Named moves, each a turn or a mirror, and the order they were made in; the first pair answered:
move B:
[ -5.4  -1.8   1.5   1.0  -2.2   0.3 -21.5  -4.0 -14.8  -5.3   6.0  18.3
   2.3] -> [ -7.9  -1.6   1.1   3.4  -1.5   1.6 -22.1  -4.3 -14.4  -0.4   6.7  14.6
   4.8]
[ 2.1 -8.2 -1.9 -2.7 -2.8 -4.9  7.3  2.4 -7.1 -4.3  0.1 -3.0 -5.2] -> [-1.9 -9.9  0.9  3.6  0.1  0.5  5.6  1.0 -3.8  6.4  1.2 -7.0 -0.3]
[-1.2  0.2  5.2 11.8  4.4 -1.8 -0.9  1.9 13.0 12.0  3.3 -9.7 14.0] -> [ 11.4   5.8   1.4  -8.5  -6.5 -14.7   6.1   0.7   2.6 -15.6  -3.1   3.5
  -5.1]
move Z:
[ 14.2  -0.8   6.1  -1.5  -3.6 -10.4  -7.7 -10.5 -26.4  -1.8   4.0   9.8
   6.9] -> [ 15.5   0.0   7.9  -2.6  -5.1 -11.1  -6.8  -8.3 -25.0   0.8   5.7   8.5
   9.4]
[ -0.6 -14.7  -3.7   1.5   0.4  -5.5   5.0  -0.7  -8.6   6.9   2.5   1.2
  -2.6] -> [  2.7  -3.1  -4.2  -3.5  -2.9  -1.9   0.7  -3.0 -10.0  -5.5  -1.3  10.1
 -11.6]
[  0.2 -18.1  -2.2   5.1  -3.4  -3.7   8.3   5.5  -1.8  14.7   2.1 -10.0
  13.2] -> [ -7.5 -20.0  -9.7   5.1  -8.8   0.6  -3.7  -4.8 -10.3  -4.6   0.3   1.4
 -12.7]
[-3.1  9.3  5.2  7.1  3.7  4.7 -5.9  2.0  4.1 14.4  4.4 -5.0 17.7] -> [-11.0  -6.6  -2.3  13.5   2.9   7.8 -10.7  -5.3  -2.4  11.1   7.7  -2.5
   1.5]
move H:
[ -7.4  -6.1  -6.9   2.8 -13.9   0.5  -5.9 -11.8  -4.4 -19.1   6.2   2.0
 -24.7] -> [ -8.9  -7.3  -8.6   5.0 -13.7   2.7  -6.8 -13.1  -3.2 -16.1   8.0   1.9
 -23.5]
[ 4.4 -0.3  0.4 -5.3 -4.0 -4.2  5.8  1.5 -4.2 -5.8 -0.8  3.6 -0.3] -> [ -1.9 -10.0  -2.1   4.9  -0.7   0.6  -1.1  -0.7  -7.3   2.0   3.7   3.4
   2.0]
[ -4.2 -20.0  -4.8   1.1  -2.7  -1.0   9.0   4.9   7.9   3.2  -2.3  -2.3
  -3.7] -> [ -3.9 -12.4  -4.8  -2.7  -1.1  -0.2  12.6   6.3  13.3  -2.2  -4.7  -2.2
  -5.9]
Now pairs of rows:
(2 to 3 moves a pair)
[  8.9  21.1   2.9 -13.3 -10.9   7.4   2.7   2.0   6.8 -21.7  -7.4   6.1
  -6.4] -> [ -8.1 -18.8 -10.5   0.3  -7.9   7.9  -4.9  -3.1  -4.9 -15.6  -2.5   2.9
 -27.5]
Z Z Z
[ -6.6  -9.0  10.0   4.0   5.4   5.0   9.0  -0.7  16.6  20.8   1.4 -14.1
   0.4] -> [ 2.7 18.5 13.3 -7.8  1.7  7.4  8.5 -1.0 22.1  7.7 -5.9 -5.6  3.5]
Z Z Z
[ 1.4  7.7  0.1 -7.7 -4.5  0.8  2.2  0.6  6.3 -9.5 -3.4  0.1 -4.9] -> [-8.1 -3.1 -2.4  4.9  2.0  8.1 -3.1 -0.9  8.7  5.8  1.0 -4.3 -1.3]
B Z
[ 24.2   8.6  10.6 -12.6  -5.7 -17.2  -0.3   2.7  -8.9   7.2   4.8   4.9
  15.3] -> [  4.4 -22.9   1.6   5.2   0.9 -13.0  -8.2  -2.2 -14.2  21.3  11.8   1.3
   3.7]
B Z
[  9.1  17.8   2.5   2.2   2.9  11.9 -14.2  -6.6  -7.1  -8.4   2.6  11.4
  -0.9] -> [  5.7  12.5   6.1   9.7   9.2  11.7 -12.3  -3.0  -3.0  11.8   8.0   3.1
  14.3]
B Z
[  8.4  15.0   4.9  -3.0  -3.6  -2.4  19.3   9.3   9.0 -10.3  -2.9  -0.7
   2.4] -> [ -0.5 -11.6  -4.3   1.4  -5.9  -5.9  18.7   5.0  -1.8 -14.7  -0.3   0.0
 -15.2]
B Z B
[-9.4 -4.0 -7.2  7.0  1.9  8.9  9.2  0.8 11.7 18.0  2.1  8.5  8.5] -> [ -3.6 -16.3  -8.9   4.4  -1.1   1.3   7.2  -4.2  -6.2  13.3   6.4  11.8
   2.2]
B H B
[  9.4 -17.4  -4.0  -7.9 -12.8 -11.5  -2.3   2.7 -13.5  -4.5   1.4   0.4
   3.8] -> [  2.0 -11.8   0.0   6.2  -5.4  -1.7  -9.0   2.3  -4.3  13.3   6.1  -6.6
  18.3]
Z B
[  4.1  10.5  -2.2  -8.4  -6.7  -3.6  -6.1  -5.2 -19.3 -18.5 -11.0   6.0
  -1.7] -> [-14.9  -0.6  -5.7  14.4   4.7  11.5 -20.5  -9.0 -13.3   4.0  -5.2  -1.6
   8.7]
B Z
[ -5.2  -2.1 -11.2 -11.9  -2.7  -0.2  27.2   3.3  11.5 -15.8  -8.7   2.8
  -7.4] -> [-15.3   6.5 -13.0  -4.0   2.0  16.7  13.8  -3.9  19.2 -14.4 -10.6   6.2
  -9.2]
B Z Z
[  5.1  -0.3   0.1  -1.6  -2.1  -3.3  -2.4  -4.9 -14.3  -9.7  -1.4   8.7
  -6.9] -> [ 5.6  8.1  6.7  4.0  3.5 -1.3 -1.7  0.7 -6.1  7.4  1.5 -1.0 15.9]
Z B
[ -6.5 -10.9  -1.2   0.2  -3.7  -5.6  30.0   2.7  -0.8   0.1  -4.0  -3.9
 -24.0] -> [ -4.9   5.1   6.9   6.5   4.1   1.6  29.2   6.7  13.8  16.2  -3.8 -12.1
   3.7]
Z Z B
[-8.5 -7.3 -0.7 19.2 -5.7  7.0 -9.3 16.1 15.0  9.3  0.7 -3.1 -9.5] -> [  5.8 -12.8  -4.0   3.1 -17.2  -9.2  -5.8  11.5  -6.8  -7.9  -1.4   6.3
 -22.9]
B H
[-17.8  -1.8  -4.3  14.2   7.9  16.4 -13.6  -3.8  -3.2   8.8  -0.6  -0.3
  -3.5] -> [ 0.1 28.2  6.2  0.8  5.9 12.0 -5.7  2.2  4.5  3.4 -5.0  0.3 14.6]
Z B Z
[  6.7 -16.6  -7.7   8.2  -4.9  -3.0   6.5  -1.6 -21.0   4.5  17.4 -12.5
 -23.8] -> [24.4 31.7  2.8 -7.5 -5.7  1.2  8.4  1.5 -6.6 -5.3  7.9 -7.0 -4.5]
B Z Z
[  0.5   5.2  -8.6  -0.9 -10.0 -12.9   4.6  -1.8 -16.3 -23.7  -9.0  12.2
 -15.9] -> [ -0.1 -11.3  -5.8  14.1  -4.9 -13.7  -6.6  -9.7 -30.0  -1.8   1.9   8.3
  -0.4]
Z H Z
[ -6.8  -5.5  -9.1  12.8   1.9  20.0 -17.4 -14.5   1.5   5.0   9.1   1.4
  -0.5] -> [ 19.4   2.4  -0.5  -2.8  -4.6   1.0  -8.3 -14.1 -17.0   3.8   9.6   4.5
  15.5]
B Z H
[  1.5 -21.7  -6.2  -3.2   3.3 -14.8  13.1   9.6   9.6  -2.1   2.5   0.5
 -13.7] -> [ 13.0 -21.2  -3.1  -3.9   2.3 -19.4   7.4   2.3  -9.0   5.6   8.3   3.8
   0.7]
Z Z H
[ 16.2   3.4   0.1 -15.9   2.5 -17.6   3.4 -11.4 -26.0  -4.6  -2.6  12.5
  19.5] -> [  0.3  -2.2  -7.4  -2.3   3.2  -5.2 -15.6 -24.3 -29.0 -11.5  -3.3  20.4
  -0.8]
B Z Z
[ -5.9 -20.8 -11.2   4.6   2.6  -2.7   5.3   5.4   7.8   6.3   0.4  -2.6
  -9.4] -> [ 8.2 15.5 -3.5 -7.5 -2.0 -2.4  8.3  7.9 14.5 -8.2 -8.3  4.5  0.0]
Z Z
[-13.1  19.3  -6.5   4.2   9.6  12.6   4.6   2.8   6.3  -0.5 -12.2   6.9
   7.6] -> [-13.1   0.7 -13.8  -2.0   3.4   3.7   9.2   1.1  -4.6 -13.4 -10.2  11.6
 -14.5]
Z Z B
[ 9.1  2.7  2.9 -7.3 -4.3 -6.1  3.0  2.9 -6.9 -5.6 -0.2  3.6  0.1] -> [  2.4 -11.4   2.3   2.5   0.8  -4.0   0.6   0.6  -7.0   6.5   3.9  -1.9
   1.8]
Z Z B
[ -6.6  -1.2  -5.3  -8.0  -2.4   2.4  -0.8  -1.7   5.9  -5.9  -0.5   5.9
 -14.8] -> [ -8.5 -15.4  -4.1  -0.7   3.0   2.3   3.9   2.1   3.6   8.8   4.5  -1.5
  -5.2]
Z Z Z
[ 14.7 -14.9  -4.5 -14.5   2.3  -3.9  16.7   8.8   6.2   2.1   5.6   0.5
  -7.1] -> [  8.8 -11.0  -3.4  -8.7   6.8   3.0  16.7  12.3  17.8  11.5   5.6  -4.9
   0.0]
B H
[-13.5  -1.9  -3.0   4.1  10.2   5.8  -7.9   8.4  17.0   2.1 -12.9 -12.6
   3.4] -> [-10.9   3.9  -5.4   1.6   8.9   6.7 -12.1   4.4  16.4  -7.2 -14.7  -6.6
  -5.5]
Z Z
[-4.4  8.0  5.5 11.7 -4.2  0.8 -1.3 -2.8 -2.3  4.9  2.0  1.2  5.6] -> [-2.6 11.6  5.9  5.3 -5.7 -1.6  6.9  1.7  5.8  1.0 -1.6 -2.2  3.0]
H Z H
[ -9.9 -22.0 -12.8   5.8  -1.6   0.0  -4.8  -2.6 -10.3  -0.3   0.8  -3.1
 -17.5] -> [ 15.3  18.7   0.6  -9.0  -7.3  -2.9  -7.4  -7.6 -14.9 -11.4  -3.4   6.8
   4.6]
Z H Z
[-10.5  -9.6  -1.4   2.0   5.6   4.0   6.6   1.2   3.2  -3.4   1.3  -3.6
 -17.5] -> [ -4.4  -8.4   4.8   2.3   9.9   1.0  13.6   7.4   7.2   8.2   2.7 -11.7
  -1.7]
Z Z Z
[ -8.4   3.4  -9.0 -11.3  -2.5   3.2  -2.7  -1.5   6.4 -19.7  -6.9   1.7
 -24.2] -> [-16.7   9.3  -5.5   4.8   6.7  18.3 -13.1  -6.8  15.9  -3.4  -3.7  -1.9
  -9.3]
B Z
[ -2.1  -7.4   1.1  14.6   6.5   2.2 -10.6  -9.1  -4.5  14.1   2.5  -2.9
   7.3] -> [ -2.5  -0.5  -2.1   7.3  -2.1   4.1 -15.5 -14.0  -9.9  -3.7  -1.6   8.6
 -11.4]
Z B
[-25.7 -13.9  -5.6   0.2  -6.5  -4.9   2.2   4.1  19.2  -1.2  -3.3  -6.6
 -21.9] -> [ -3.6  -5.0   5.3 -13.4  -9.5 -18.8  19.6  14.2  18.2   6.4  -3.5 -13.9
   1.5]
H Z Z
[  9.3   9.6  13.1   0.6  14.1  15.5  -8.1 -25.1 -21.6   9.7   7.6   5.3
  14.9] -> [ 18.5   7.0  16.4  -7.7  12.4   3.8   1.8 -19.4 -25.5  11.0   7.3   2.9
  17.9]
B Z
[-23.1 -13.9   5.2  11.2   5.1  13.6  -5.6  -2.3  10.4  12.4  -7.4 -17.1
  -9.7] -> [  2.4   1.3  16.9  -9.2   1.9  -5.4  19.9  12.1  12.5  12.3 -11.7 -22.2
   7.4]
B Z Z
[  7.2  -3.1  -0.1   1.7   6.3   7.9 -11.4 -11.4  -2.3  13.3  -7.4   0.6
  21.1] -> [ 16.1  -7.2  -3.8  -6.4  -1.7  -0.2 -10.3 -14.0 -15.3   0.8  -9.9   5.8
  10.9]
H B H
[  2.9  -1.0 -10.3 -16.2 -11.6  -2.2  22.0   8.2   4.5 -20.5  -5.4  -1.9
 -28.2] -> [ 16.6   4.7  -6.8 -19.0 -17.3  -7.4  12.1  -5.1 -17.4 -24.2  -2.7   6.7
 -19.3]
H Z
[-14.8 -12.7  -3.8   1.6   7.5   7.7  -2.5   4.7   9.8  18.3  -8.8  -8.8
  -0.1] -> [ -3.0  10.7   0.8  -7.5   5.4   6.8   2.3   7.4  16.1  14.2 -12.5  -6.9
  10.7]
Z Z Z
[ -3.4 -17.3   4.3   1.5  -7.3 -14.1   0.6 -10.1  -6.8   7.6   5.0  -0.6
   1.4] -> [ -5.5 -12.6   0.2  -4.1 -11.5 -13.0   0.9  -8.2  -1.6  -7.4   1.4   3.5
 -14.1]
H B H
[-1.9 -1.4 -1.0  1.6  8.5 -5.5 -1.6  5.1  3.7 24.7  7.8  1.6 20.2] -> [  4.4  16.7  -3.5 -20.2   0.0 -10.4   7.6  10.4  11.7  -3.5  -3.0  10.6
   1.8]
H B
[  0.6 -13.5  -0.1   4.8   0.1  -6.2   4.1   7.9  -4.8   8.6   4.9 -10.8
   1.1] -> [ 6.6 -5.3 -0.2 -5.2 -6.9 -9.8  5.1  7.9 -6.9 -9.0  0.5 -2.7 -9.2]
B Z
[-2.0 11.4  4.6  6.6  8.1  6.6 -8.1 -7.2  3.3  9.5  2.6 -0.6 16.6] -> [ -8.1   4.4  -2.5   8.1   5.1   9.7 -14.3 -13.7  -3.6  -1.4   4.5   5.3
  -3.0]
Z Z
[-0.5  9.9  4.8  8.0  1.6 14.7  0.1  2.0 13.3  9.7  7.1 -3.5 15.6] -> [12.6  3.0  6.1 -4.6 -5.1 -0.8 16.6  7.6  6.9  6.2  7.0 -4.9 14.7]
B Z
[ 15.2  -4.0   2.7 -17.1  -0.3  -3.4  18.4  20.7  15.8  -0.7   2.0  -9.2
   0.9] -> [ -0.1 -29.9  -7.5  -4.2   2.9   3.4  10.5  14.2   8.3   5.8   7.2 -11.0
 -13.0]
B Z
[  3.2 -15.3  -1.5  -8.2  -4.6 -18.1  13.1   8.0 -14.1  -1.6  -2.6  -3.3
  -6.6] -> [-16.1 -14.8  -6.3   7.0   1.4   2.8 -10.2  -4.0  -9.9  -0.8  -2.7   0.1
 -17.1]
Z B Z
[ 1.2 13.1 14.0  1.5 11.4 12.2 -1.9 -7.0  2.9  3.1 -3.4  4.4 23.5] -> [  9.2  -6.7   5.9 -15.0   0.2  -7.6   8.6  -6.4 -15.4 -15.4  -4.8   8.2
  -0.5]
H Z B
[-19.8  -8.2  -4.5   4.9   1.1   5.3  -6.3 -13.2  -7.1   6.7   7.9   4.6
 -17.1] -> [ 1.0 19.0 10.0 -7.1  2.7 -1.4 11.2  0.1  3.7 15.7  3.0 -1.2 16.6]
B Z Z
[ -6.9  -1.7  -6.5  -5.1  -1.6  -3.9   3.8  -2.9  -0.6 -13.8  -5.1   4.7
 -23.9] -> [ 3.8  1.3  4.6 -5.5  5.6 -8.3 16.9 10.3  8.8 11.0 -1.0 -9.3 10.0]
Z Z
[ -9.5 -18.5  -6.4   2.9  -2.3   4.2 -10.4  -4.5  -4.0 -15.4   0.6   1.8
 -23.2] -> [-15.4   2.9  -0.4   9.4   5.6  16.4  -7.2   5.7  24.4  -5.7  -2.9  -7.4
  -7.4]
B H B
[ 13.9   7.4  13.8  -1.5 -11.3  -8.1 -11.9  -8.3 -29.8  -2.1  -5.0  10.6
   4.9] -> [  0.6  -4.4  12.4  11.2  -6.1   1.8 -21.5 -11.5 -28.7  12.2  -1.7   6.0
   7.6]
B Z
[ -9.3 -17.3  -5.8   3.2   3.5  -7.4  17.0   9.3   8.3   6.1   2.9 -12.6
  -5.6] -> [  3.4   8.2  -2.7 -12.1  -2.9 -10.1  20.1  11.3   8.5 -11.5  -3.1  -4.4
  -6.4]
B Z Z
[ -5.2  -9.4 -10.4 -10.2  -9.5 -12.4   6.3   0.0  -7.4  -9.5   5.8   1.2
 -18.3] -> [ -7.6   6.6  -0.8   5.6   4.6   2.4  -0.5   4.9   8.2  17.9   9.0 -10.2
  14.5]
Z B
[ 1.8 -5.6  5.4  4.6  0.8  2.8 -4.6 -5.6 -3.9 17.6  8.1  0.0 20.8] -> [ -5.2   3.1   1.3   7.0  -2.1  11.9 -17.4 -17.1  -5.2   3.3   4.8  11.0
   4.9]
Z Z B
[ -1.1  17.7  -3.6  -8.5  -4.4   2.1 -12.1  -6.4   8.5 -25.5  -6.3  18.2
 -15.9] -> [ 11.8  15.4  10.5   3.0   3.7  -3.1 -13.7  -8.1  -1.4  11.0   6.8   5.0
  30.3]
H Z B
[  9.1   1.5   0.8 -13.0  -5.9 -10.2  17.2   6.3   1.5 -10.6  -5.3   0.2
  -6.9] -> [ 6.3  7.1  5.5 -5.0  1.1 -2.6 17.1 11.2 13.5  5.7 -5.3 -8.0 10.2]
B H
[ -4.1  -1.8  -6.8  -9.0  -2.0  -9.0  21.9   1.5   0.2 -24.2  -0.9   5.1
 -28.4] -> [  9.7  12.9  -1.1 -12.5  -4.9  -8.6  12.8  -5.5 -11.3 -28.0   0.7  12.1
 -17.8]
H Z
[-10.9   1.9  -1.1 -10.7 -10.3  -3.4  -4.1  -6.8 -14.2 -20.6   0.5  10.7
 -10.4] -> [-12.4  -1.5   7.2  -1.0   0.9  -1.3   7.5   7.1   8.4  14.1   6.0 -10.7
  22.5]
Z Z H
[-1.4 11.8  1.8  3.7  3.3 11.0 -6.8  3.5  7.3  1.6 -2.4  2.5  3.9] -> [ 2.2  9.6  4.1  0.4  1.6  4.7  0.4  7.7  4.5  6.8  0.6 -2.8 11.4]
B Z
[-12.1 -36.3 -16.4   4.7  -2.7  -3.6  -4.1  -6.0 -13.1  -9.0   1.5   5.3
 -32.3] -> [-13.8  10.8   1.8  22.7  14.6  22.7 -17.2  -2.0  18.0  21.1   2.5  -4.2
  19.5]
Z B
[ 5.4 -0.4  5.2  0.4  4.0 -2.8 -0.4  3.7  3.3 11.9  4.8 -9.9 12.7] -> [ -0.7 -17.0  -0.6   1.0   3.2  -4.0   0.6   2.4  -1.6   9.5   6.3  -9.2
  -1.0]
H H Z
[ 0.6  5.2  9.1  7.1  1.7  4.3 -7.1  1.6 -2.7  5.5  2.8 -3.2  4.2] -> [-3.0 -0.4 10.1  9.1  3.3  3.6 -3.7  6.2 -1.3  8.0  3.1 -7.6  3.8]
H Z
[ -0.8  16.5  -2.0  -0.7  -0.8  12.2 -17.2 -11.8  -0.4 -13.2  -3.7   8.8
  -9.2] -> [13.6 28.4  6.7 -9.4 -0.9  1.5 -3.6 -2.4  2.7 -7.4 -4.4  4.2  8.3]
Z B
[ -7.1 -10.7  10.7  13.2  16.8  -1.6   1.7   0.2  -1.4   9.4   0.5 -10.1
  13.9] -> [ -4.2  16.4  10.2   1.9  13.4   4.5   5.1   4.5  16.2 -13.1 -11.1  -2.2
   0.1]
Z H Z
[  3.5 -29.1   5.4  12.7  12.1 -10.3   6.5   1.5 -19.0  20.3   6.5  -5.2
   4.4] -> [ 18.4  23.8   9.9 -10.1   1.1  -1.5   0.8  -4.0 -12.1 -21.1  -7.6  18.7
  -7.3]
Z Z
[-11.7 -10.9  -4.8   1.9  -9.0  19.5  -2.4 -11.7   0.4  -7.5   8.8   2.2
   0.9] -> [-2.7  8.0  1.7 -2.2 -5.7 21.6  0.3 -7.4  7.9 -6.4  6.6  2.0 14.3]
B Z B
[-15.6 -28.9  -9.5   6.0   0.9   1.6  -2.5  -0.7   1.1   1.6   2.9  -3.4
 -22.2] -> [-15.1 -21.3  -1.4  13.0   8.2   6.0  -0.4   4.9  12.1  22.1   4.9 -12.4
   2.9]
H H B
[ -1.8   8.1   2.0  -7.5  -2.3  -8.1   0.6   1.6   7.0 -14.6  -7.6  10.2
 -14.0] -> [-15.0  -2.0   1.8  10.7   7.7   5.8  -9.4   1.3  11.9   7.6  -1.3   4.1
  -6.5]
B Z
[ 20.9  19.4  -6.2  -1.9  -1.6  -2.3 -13.4 -16.6 -23.3   0.5  -0.5  15.4
  21.9] -> [ 25.7   6.9  -8.5  -6.9  -2.7 -13.5  -4.4 -13.4 -29.0   0.7   1.1  14.5
  17.2]
Z B
[  8.3  -6.2  -0.1  -3.1  -0.4 -16.9  14.5   3.4 -12.7 -11.3  -3.3  -9.7
 -13.0] -> [  9.6  -0.2   1.4  -2.2   1.2 -16.8  17.6   7.0  -7.8  -6.1  -3.8 -12.3
  -2.9]
Z Z
[ 12.0   8.0  -0.6 -12.6  -7.2 -11.0   6.8   0.6 -11.2 -11.5  -1.7   3.9
  -2.8] -> [ -3.6 -10.1  -6.9  -0.3  -5.6  -2.8  -3.8  -7.0 -16.0  -8.3   2.0   5.3
 -17.5]
B Z B
[ -7.4 -29.5  -1.6 -12.4  -7.5  -0.4  10.9   8.8  -1.1 -17.5   7.6   6.1
 -23.7] -> [-16.1 -10.8  -2.4  -2.1  -4.0  18.9  -5.6  -0.7   7.5 -23.2   4.6  13.6
 -25.5]
B Z
[ 11.4  17.3  12.2 -15.4  -3.9  -3.0   8.3  -6.4 -15.5 -10.2  -4.8  -1.8
  -0.6] -> [ -9.5 -10.8   5.7   9.8   9.3   8.5  -5.0 -11.6 -14.5  15.2   6.1 -11.1
   1.4]
B Z
[ -5.9 -17.7  -5.8  -6.1  -5.5 -13.0  16.2   4.0   8.4  -2.1  -7.6   2.8
  -9.2] -> [-17.4 -14.2  -6.7   9.2   1.2   3.9   1.8  -3.1  13.2   6.9  -5.2   1.4
  -8.9]
B Z B
[  1.8   3.5  -3.8 -11.8  -4.9  -5.1   0.2   0.7  -1.1  -6.1   2.0   4.5
 -10.5] -> [ 2.4  5.7  0.8 -6.3  0.5 -2.5  3.6  5.2  7.3  7.7  4.7 -3.3  9.0]
Z B
